(in the rows, 128 means zero)
Which row each row swaps with, under one turn or mirror:
vige: [113 119 114 127 127 167 100 132  88 139 119 117 131 143 125 155 116 107
 136 168 114  87  95 139 160 150 109]
gafom: [119 120 110 123 128 161  95 132  97 139 128 111 133 151 113 152 116 109
 138 180 109  89  93 129 154 144 111]
Zaga: [113 122 151 107 163 135 135 129 159 114 144 152 141 132 119  91 111 155
 158 113 140 129 152 115 106 121 148]
Pade: [112 122 117 117 128 172 101 123  96 145 131 112 137 147 120 156 108 109
 145 170 110  90 102 132 157 142 116]
vidat: [114 120 110 121 132 163  93 127  92 141 135 112 132 143 126 153 115 106
 147 171 110  89  94 137 159 141 112]
zasu: [113 115 112 126 127 166 101 122  95 143 129 120 136 143 128 158 115 106
 139 160 114  86  95 133 169 145 110]
Diz: [120 130 100 123 101 109 144 128 115 113  97 106 126 115 112 166 146 136
 110 176 129 134 118  85 115 131 105]
merep: [139 150 153 166 133 100 121 108 121 102 149 139 116 130 132 125 126  92
 109 113 168 153 117 173 148 109 122]
Tef: [106 121 140 107 168 134 131 134 153 121 137 144 144 130 125 100 119 154
 160 114 132 133 160  95 113 126 153]
todo: [109 114 115 126 123 173 111 129 103 136 126 116 130 153 119 154 112 107
 137 170 104  93  93 135 164 153 106]
lapum: [121 134  99 110 102 102 146 124 115 111 105 108 122 131 106 158 151 137
 105 172 122 136 120  90 116 126  95]
piza: [111 117 141 115 158 129 134 136 161 120 141 148 140 123 121  96 109 155
 155 119 122 124 156 101 100 121 152]
vova: [117 114 145 109 161 135 120 138 151 121 145 155 140 134 118  92 108 142
 168 113 142 121 161 109 108 128 151]
forub: [128 130 111 113 101 109 139 123 118 118 103  99 120 118 106 160 148 130
 109 180 126 127 111  85 128 133  97]
Gogid: [139 136 147 163 135 100 118 111 121 117 148 133 127 146 144 121 143 103
 110 108 163 157 117 178 157  96 118]
tas: [113 113 145 118 162 144 138 133 156 118 134 160 147 125 115  90 113 151
 154 121 126 129 162 104 108 130 144]
Bez: [117 118 113 123 129 169  95 135  91 144 127 116 138 147 123 156 114 111
 142 164 115  84  92 137 154 137 109]
zun: [117 113 152 117 162 143 139 140 146 118 142 165 141 130 123  97 113 153
 160 121 127 120 171 110 112 124 142]
zar: [150 141 152 159 121 101 115 112 113 109 154 132 124 140 143 120 137 114
 109 117 165 159 114 178 160 106 119]
Demus: [146 132 154 163 129 102 117 111 121 111 153 134 127 140 137 112 139 101
 119 103 153 159 117 179 146 100 125]
nor: [112 121 110 125 122 162 101 127  89 144 130 114 146 142 122 164 115 116
 140 170 115  90  94 139 159 134 115]
kalo: [131 128 103 122  98 115 145 125 116 119 101  99 117 125 110 163 153 127
 112 173 129 132 113  90 116 130  93]
sus: [112 121 144 115 155 132 133 134 159 125 139 149 138 129 117  86 112 155
 161 121 137 119 156 108  99 125 151]
zav: [121 131 104 110  98 114 142 124 109 116 103 102 118 126 106 161 150 132
 109 175 123 134 111  82 124 129  96]
Zupi: [137 142 153 157 129 104 124 118 129 109 158 141 118 144 147 122 144 103
 104 110 162 157 119 172 149 100 109]
kun: [117 116 151 105 152 138 134 146 162 128 147 156 134 131 124  91 108 150
 158 118 132 127 157 114 113 114 143]
Nav: [111 117 150 112 171 134 140 137 149 113 150 153 141 140 113  98 106 149
 160 119 138 126 162 109 112 123 146]
vopep: [114 114 156 109 160 134 130 136 154 117 149 152 143 140 123  87 120 157
 154 114 138 127 157 111 104 123 148]
nima: [111 121 109 124 127 165 100 125  91 143 122 117 133 143 121 155 121 110
 149 169 113  87  96 132 163 144 108]
Netiv: [138 142 156 161 131 104 121 112 126  93 148 137 129 139 130 113 137 104
 113 111 172 152 111 176 151  98 119]
Liga: [111 120 115 119 131 155 101 125  95 140 117 110 131 144 120 158 115 103
 146 176 110  91  96 132 162 146 106]
vin: [125 124 104 112 102 106 140 120 117 120  97 100 121 121 102 161 149 136
 109 174 122 133 110  87 124 132  97]
Veva: [109 110 150 115 154 131 131 141 157 122 142 152 143 131 131  95 115 148
 159 115 139 130 161 109 102 125 146]
Fam: [125 124 108 106  95 103 152 130 121 106 107 101 120 126 106 160 151 133
 110 172 116 130 115  93 132 130  95]
lobi: [120 123 146 114 169 137 136 138 165 117 144 153 149 130 122 100 104 150
 157 117 137 121 155 111 103 127 147]
Bati: [110 109 149 111 164 136 129 136 151 123 136 151 149 134 131  99 118 157
 159 121 133 130 165 104 104 125 141]
Gopek: [117 108 141 110 166 140 130 138 160 118 138 141 151 145 122  95 102 155
 151 118 131 132 167 113 111 113 140]
fov: [108 127 150 106 156 135 135 134 151 119 156 153 149 128 113  98 108 150
 158 126 135 116 163 115 100 122 141]
Nevok: [138 139 148 151 128  99 110 120 127 103 157 136 124 142 140 123 144 100
 103 106 162 150 111 182 154 102 117]
Nad: [123 128 154 110 155 138 137 139 155 126 149 158 139 133 123  94 116 159
 155 112 139 123 155 108 114 123 148]
kule: [145 141 149 155 127 104 116 102 126 110 155 130 125 138 130 115 139 101
 111 101 169 162 117 169 142 100 117]
kidun: [145 136 154 163 140 105 120 110 129 104 152 137 116 140 141 112 138 103
 115 104 163 160 114 169 153 105 130]
Nedu: [112 115 116 126 128 169  95 128  97 145 129 109 130 143 120 157 108 114
 143 168 105  91  94 134 160 142 114]
nele: [109 116 110 122 124 159  92 127  97 143 124 116 133 152 117 160 117 109
 139 170 112  88  89 133 161 145 111]
kilit: [138 135 150 161 133 109 120 110 121 102 164 135 121 142 138 115 148 106
 110 110 166 154 125 181 151 114 129]
Moleb: [143 145 156 157 130 106 110 107 125 104 150 131 116 137 139 118 137 104
 113 105 165 147 107 182 144 104 126]
Gek: [122 128 108 113  99 100 142 128 117 118  99  96 114 120 105 156 146 136
 106 177 128 135 115  91 120 126 101]
mup: [127 132 103 120 101 103 145 128 118 115  98 106 119 113 107 157 150 133
 110 170 125 133 113  85 121 120  97]
noke: [140 137 154 156 126 101 115 121 127 107 155 138 128 146 137 117 134 102
 111 109 166 157 114 176 154  98 119]
nubid: [114 122 106 119 123 161  96 134  90 140 131 108 127 146 116 159 110 108
 142 171 115  93  96 124 163 141 111]
paz: [115 117 115 127 121 169  95 128  92 143 130 117 133 150 120 164 117 107
 139 174 116  94  91 125 160 141 112]
kebeb: [122 132 108 113 104 103 148 121 112 119 100  99 118 115 107 151 152 134
 107 177 131 133 117  89 117 133  98]
Tos: [112 120 147 108 161 138 141 130 159 118 152 157 142 128 129  95 124 149
 158 122 136 135 164 112 112 128 153]
kuz: [125 133 104 111 100 115 141 124 107 120 101  92 120 123 102 159 141 131
 111 174 128 132 112  86 126 132  96]
leku: [147 135 161 164 129 111 115 118 122 100 149 135 113 139 135 113 133 110
 106 102 162 157 121 175 145 104 114]
lefo: [129 125 103 114  98 107 142 130 115 123 106 104 120 126 100 164 148 134
 108 179 127 128 116  82 123 126 104]
kur: [124 114 152 117 159 138 134 140 155 120 141 157 149 131 122  96 107 150
 154 118 135 131 165 104 107 128 143]
Fut: [140 125 152 153 138 105 116 113 128 100 136 127 126 143 141 121 129 101
 108 104 168 160 124 173 163  93 120]
Turo: [139 139 152 162 139 108 118 110 129 101 153 135 119 140 136 112 132 109
 112  98 171 152 110 174 149 107 126]
Bipa: [111 116 148 105 156 139 129 135 162 128 148 152 137 129 121  97 117 161
 163 125 136 121 159 107 108 128 144]
sivem: [134 138 160 159 127 106 111 110 115 107 145 131 122 139 141 118 136  98
 105 106 159 150 103 182 147 102 127]
pul: [135 138 148 159 135 104 113 110 110 109 151 123 127 149 135 117 145 106
 107 100 165 152 113 176 155 104 127]
Vek: [119 131 104 116 106 102 142 121 115 121 103  91 123 121 102 157 146 130
 113 179 123 126 114  92 123 134  86]
ler: [146 139 151 165 128 106 118 109 121 108 147 137 109 142 132 121 144 106
 109 115 165 157 114 179 151 107 121]
Nivi: [118 133 102 120 100  99 143 124 115 112 103  95 114 122 105 161 148 129
 107 176 131 132 120  89 124 128 101]
golo: [141 150 156 167 130 112 114 116 125 101 154 143 115 150 138 113 139 115
 112 104 166 154 114 169 152 106 123]
Bis: [117 119 104 122 122 162 104 132  92 144 128 114 128 148 119 160 117 106
 139 167 111  88  94 123 163 146 113]
gok: [137 143 159 157 142 103 127 111 125 102 159 131 122 143 134 122 132 100
 107 107 171 159 114 167 152 103 116]
vom: [123 136  98 114 102 105 141 124 115 119 101 101 119 124 110 159 156 137
 112 171 124 128 117  90 121 130  92]
muked: [116 119 141 113 154 140 134 141 155 125 142 155 144 132 127  92 105 158
 157 135 136 129 163 103 112 133 149]
Roru: [115 114 110 118 121 163 101 130  95 142 127 117 133 145 117 160 121 110
 156 173 111  84  95 131 159 135 107]
Kedin: [123 137  99 111  99 105 145 126 119 117 105 103 120 117 107 157 152 139
 114 175 119 130 113  89 122 124  93]

Swapped with Moleb: sus
Swapped with Gopek: Fut
Swapped with vom: nima
Swapped with todo: Fam
Swapped with noke: kur
Swapped with Nevok: tas

Which row each row swaps with, under one turn or mirror:
lafu: [178 116  90 105 126 119  91 142 119 126 114 111 149 145 109  64 102 147
 103]
susop: [151 159 102 154 120 124 114 158 135 177 104 148 132 131 131 133 120 151
 131]
pifu: [169  86 116  99 171 129 140 122 105 106 165 136 164 135 112 125 121 141
 139]
buk: [185 129  88 117 132 108 101 149 125 144 123 111 143 123 100  67  97 153
 108]
megaf: [171  96 131 135 103 109 115 129 112 124  80 112 127 145 114  99  83 138
 108]
gasun: [169  91 129 132 118 113 112 129 110 129  80 110 118 145 127 102  74 159
 118]
gam: [175 180  83 143 166 119 123 164 135 134 121 134 129 133 144 116  95 155
 104]
pamig: [129 114 100 159 118 156 146 132  99 118 131 150 148 121 161 163  94 139
 132]
Gosal: [170 118 100 175 103 149 101 132 137 103 137 123 141 188 137 150 113 113
 133]
vomon: [186 110 103 167 122 128 104 123 136 132 158 115 144 179 156 151  88 116
 146]
Vubik: [178 130 105 119 128 109 108 140 119 143 117 111 149 131 103  57 101 158
 108]
lolal: [180 177  89 128 168 126 108 161 132 141 101 129 132 138 143 111 100 145
 103]
sen: [177 128  78 111 127 112  92 131 127 132 117 117 137 135 103  67 101 159
 110]
fiv: [169 120 117 180 123 156 127 133 110 103 140 124 140 193 162 136 115 120
 134]
zami: [174 114  99 116 134 105  91 135 124 141 125 115 160 125 105  64  95 148
 112]
met: [181 122  95 168 115 141 110 139 138 122 140 131 137 195 154 143  96 103
 134]
Pag: [170 154 150 183 137 127 106 135 134 123 158 154 123 139 130 114  83 144
 138]
Gimup: [165  77  94 110 147 135 144 108 108 105 165 127 172 139 115 134 124 138
 138]
kiza: [159 159  94 156 112 117 115 157 121 168  94 141 124 127 133 134 107 146
 135]
nozi: [168 184  90 145 166 131 114 166 137 125 113 135 131 146 139 119 103 148
 104]
rok: [121 121  87 138 166 144 121 133 146  98 134 146 149 152 143 167  84 123
 113]
Papu: [187 108 114 127 145 131 131 115  75 106 146 153 102 138 114 136 136 171
 132]
fof: [171 157  90 149 114 122 116 162 140 174  96 148 127 135 132 131 112 143
 133]
runo: [192 102 113 132 141 143 131 106  93 109 139 165 110 132 123 144 138 171
 136]
Buned: [178 113  94 103 127 109 102 139 136 134 123 103 146 126 108  68 100 146
 108]
Sonom: [187 107 118 119 132 139 132 101  95 108 148 152 119 133 127 143 140 171
 143]
Naper: [175 147 131 187 125 129  93 133 125 121 157 158 111 133 131 117  75 144
 130]
Ref: [160  88 124 123 113 104 117 122 107 127  86 118 117 171 124 103  80 144
 114]
geno: [120 109  92 126 173 155 122 127 131 101 134 144 153 138 140 164  96 123
 109]
Vef: [154 145 145 190 131 152  96 150 123 127 161 129 122 138 116 107 112 146
 119]
faz: [158  87 113 111 167 134 161 119 108  98 157 120 166 142 115 127 117 138
 139]
Bozu: [169  85 105 100 157 136 146 123 115 101 168 118 162 125 118 121 130 142
 132]
lepo: [174 177  83 146 171 120 122 167 138 132 124 124 129 140 129 119  84 146
  98]
san: [177 122  95 110 131 100  98 143 121 139 124 123 158 135 101  65  91 156
 111]
Tuf: [185  95 111 127 143 143 128 114  90 109 135 141 113 131 122 150 137 179
 145]
Gegi: [152  79 101 105 151 145 149 117 112 107 167 120 170 141 123 129 122 143
 137]
razi: [111 111  82 135 158 146 129 135 148 104 132 135 151 151 138 166  97 127
 108]
Sofi: [152 150 143 181 140 146 104 147 132 126 164 164 114 140 123 113  99 136
 125]
bepo: [168  95 132 135 113 116 120 127 116 130  72 123 120 160 126 101  83 144
 110]
robon: [132 105 104 159 124 165 151 138 110 113 135 160 151 119 160 154  91 137
 121]
lofiv: [162 122 123 173 108 149 117 137 132 111 134 121 136 192 139 150 121 115
 142]
kodot: [162 139 128 186 137 116  79 127 134 140 146 161 111 142 115 118  88 136
 134]
puli: [161  85  97 105 152 137 145 126 103 101 167 128 179 149 113 123 128 148
 134]
gafa: [116 123  82 130 161 154 126 129 147 102 147 132 146 158 138 160  95 136
 107]
funod: [170  86 101 111 157 139 137 122 104 109 164 119 182 139 121 120 138 143
 138]
mut: [144 109  90 166 121 154 146 138 105 121 131 152 158 124 168 159  84 132
 118]

Swapped with san: puli
Swapped with Vubik: Gimup
Swapped with fiv: kodot
Swapped with sen: faz
Swapped with bepo: runo

Which row each row swaps with, under one turn or mirror:
buv: [159  77 133 128  77 144 154 117 145 104 130 148 140 125 132  87 143 158
 132 136 160]
fop: [184  93 139 143 114 134 122 104 120 103  87 139  96 111 106 123  98 142
 123 140 135]
Tiz: [149 124 136 157 132 140 100 107 168 108 138 138 125 131 141 134 184 157
 117 110 145]
timig: [153 105 106  85 126 140 160 139 133 165 150 109 116 133 115 128 148 118
 137 120 162]
Gomi: [144  67 108 130 124 143 113 126 116 119 154 111  98 125 131 138 123 129
 160  95 176]
vak: [195 124 136 130 102 109 158 103 136 136 144 152 135 142 133 129 134  88
  92  84 145]
gotir: [160  69 129  99  88 149 156 101 157 101 136 157 114 130 133 100 139 159
 134 125 161]
Lodun: [152 111 126  85 114 106 130  85 159 115 106 150 101 131 162 124 135  97
 119  98 105]
pavog: [154  96 129  77 100 119 145  77 163 110 124 157 100 140 156 121 133 122
 104 100 122]
mir: [132 108 124 117 141 108 110 102 133 130 111 127  97 119 171 129 125 100
 163  94 123]
Dopo: [152  96 129 119 129 139 120  83 128  96  96 195 115 100 124 151 136 132
 135 108 173]
kila: [142 101 162 131 113 118 117 145  91 126 114 122  79 114 117 129 137 156
 140 136 181]
Moku: [154 107 113  84 122 137 159 138 138 167 157 111 108 134 122 128 151 102
 116 111 162]
Piri: [155  72 128  85  84 151 152  87 155 104 138 157 116 133 141 115 130 151
 119 118 147]
mitiv: [162  72 130 109  84 149 151 112 144  99 133 158 118 128 135  91 141 156
 146 133 172]
vila: [141  97 134 112 135 143 112  99 125 109  98 201 119  97 132 153 140 127
 137  97 176]
keseg: [117 111 160  79 124 113 121 143 127 144 113 175 120 120 149 127 167  86
 126 108 150]
lafo: [173 150 131 154 116 150  92 102 135 129 144 170 109 131 132 130 139 164
 122 129 130]
tipab: [114 117 136 107 143  75 153 145 120 152 126 156  96 116 115 110 126 111
 123 129 139]
lev: [116 117 170  97 131 101 130 151 118 163 122 171 104 127 140 122 155  92
 117 120 142]
Kiv: [125 102 144 117 141 151 102 126 139 152 139 163 120 112 110 163 143 169
 134 154 153]
ruli: [118 129 145  89 140  77 144 139 124 160 123 154 105 113 134 114 139 101
 127 137 132]
pas: [161 136 163 118 121  87 106 150 136 113 138 135 123 135  95 117 119  96
  84 130 136]
zodu: [196 120 142 129  99 102 163 103 138 143 141 150 134 136 135 127 134  92
  89  97 139]
vad: [137  90 122 134 141 123 105 127 112 131 131 116  90 109 149 141 128 120
 180 101 161]
Luzus: [178 112  94  97 150 140 150 123 126 128 129 147  94 123  89 120 122 130
 120 125 177]
fimuv: [179  94 162 153 107 111 121 117 122 102 119 122  93 139 120  86 109 117
 125 147 139]
bilil: [150  78 170 148  99 107 122 140 146 107 152 106 127 150 136 100 159 111
 117 124 157]
metuv: [135 136 126 111 133 158 112 146 131 132 114 153 127 115  92 156 152 164
 102 119 154]
ril: [169 111  85  90 149 141 151 120 125 135 136 123 120 123 110 121 140 115
 137 130 180]
gom: [184 142 147 144 102 146  88 111 121 121 143 165 109 138 142 117 119 153
 140 128 122]
nop: [117 116 163  87 135 101 136 144 128 160 122 176 107 122 138 121 154  87
 131 116 140]
mular: [146  95 149 126  66 114 104 130 119 122 162 149 143 134 151 138  90 113
 118 104 139]
bofa: [134  82 164 139 102 107 112 146 159 100 150 111 124 149 136 107 165 108
 124 114 154]
las: [124 120 169 121 107  99  92 158 104 106 124 118 101 126 107 127 138 142
 101 126 162]
Suso: [160 119  86 112 154 143 134  99 126 107 131 161 114 115  92 120 120 115
 138 128 173]
fid: [144 142 151 126 126  86 112 125 157  98 134 154 144 143 103 122 121  83
  99 130 139]
Rebam: [132  99 150 132 139 150 102 127 159 157 133 160 130 118 114 162 140 148
 141 160 135]
Vegi: [136 129 120 122 132 154 124 160 133 133 118 151 137 116  77 139 151 150
 100 108 144]
kad: [140 134 171 122 124  79  93 143 129 100 131 122 131 133 106 128 125 116
  95 132 159]
logu: [140 109 156 142 115 113 123 105 165 139 133 178 158 123 141 138 137  87
 126 150 115]
Dur: [119 104 153  88 126 114 116 128 117 130 113 187 109 105 151 129 169  89
 126  93 161]
gabom: [134 119 173 124 112 114  92 154 114 109 122 115  85 123 101 124 129 148
 107 132 166]
zuzu: [134  94 150 138 119 120 114 136 174 110 138 113 134 136 139 133 193 122
 111 109 153]
vuv: [191 101 140 139 110 133 125 100 111 101  89 138 101 104 101 121 101 149
 118 135 140]
zeg: [144 104 126 122 128 146 120  88 125  98 101 202 116  93 122 146 138 129
 142 106 171]
dez: [142  88 140 127  70 106 125 122 110 125 148 146 142 124 150 135  86 123
 126  87 152]
Pupi: [156 112 157 140 118 111 118 105 156 140 138 176 159 123 142 138 137  84
 131 151 116]
guf: [155  63 117 128 117 148 123 119 109 117 145 107 104 127 127 139 116 128
 149  87 180]
gotip: [196 123 143 134 101 104 161 103 139 137 150 153 134 131 135 125 144  94
  92  89 142]
soga: [161 116 161 134  69 129  98 124 106 117 156 166 122 145 157 115 100 128
 135 119 136]
dida: [180 145 135 155 120 144  91  97 136 117 139 164 104 131 134 135 139 164
 133 127 133]
muna: [154 106 151 133  69 118  94 136 112 123 157 154 131 140 155 128  91 111
 124 104 134]
lar: [143 112 132  80 115 107 134  85 158 119 102 155  98 128 154 119 128 102
 122  96 108]
vogis: [126 105 136 116 144 164 101 136 135 143 129 163 115 109  95 161 151 162
 112 135 149]
ravag: [142 101 159 135 127 114 114 114 162 150 135 177 156 119 144 136 142  98
 132 159 119]
zusif: [148  93 140  95  98 130 149 145 141 160 147 102 137 130 126 148 164 101
 103 108 148]
Tori: [127 100 137 106 142 166 113 136 133 150 126 157 113 108  92 159 152 162
 116 132 147]
lugi: [190  94 119 120 102 142 148  97 136 121 156 127 119 138 116 135 129 112
  94  68 163]
ran: [183  94 143 141 117 128 126  96 121  95  94 137  95 109 103 112 100 147
 119 145 135]

Swapped with gabom: Moku
Swapped with Dur: Rebam
Swapped with Vegi: tipab
Swapped with bilil: guf
Swapped with Suso: fid
Swapped with zusif: kila
Swapped with nop: vogis
Swapped with vad: zuzu

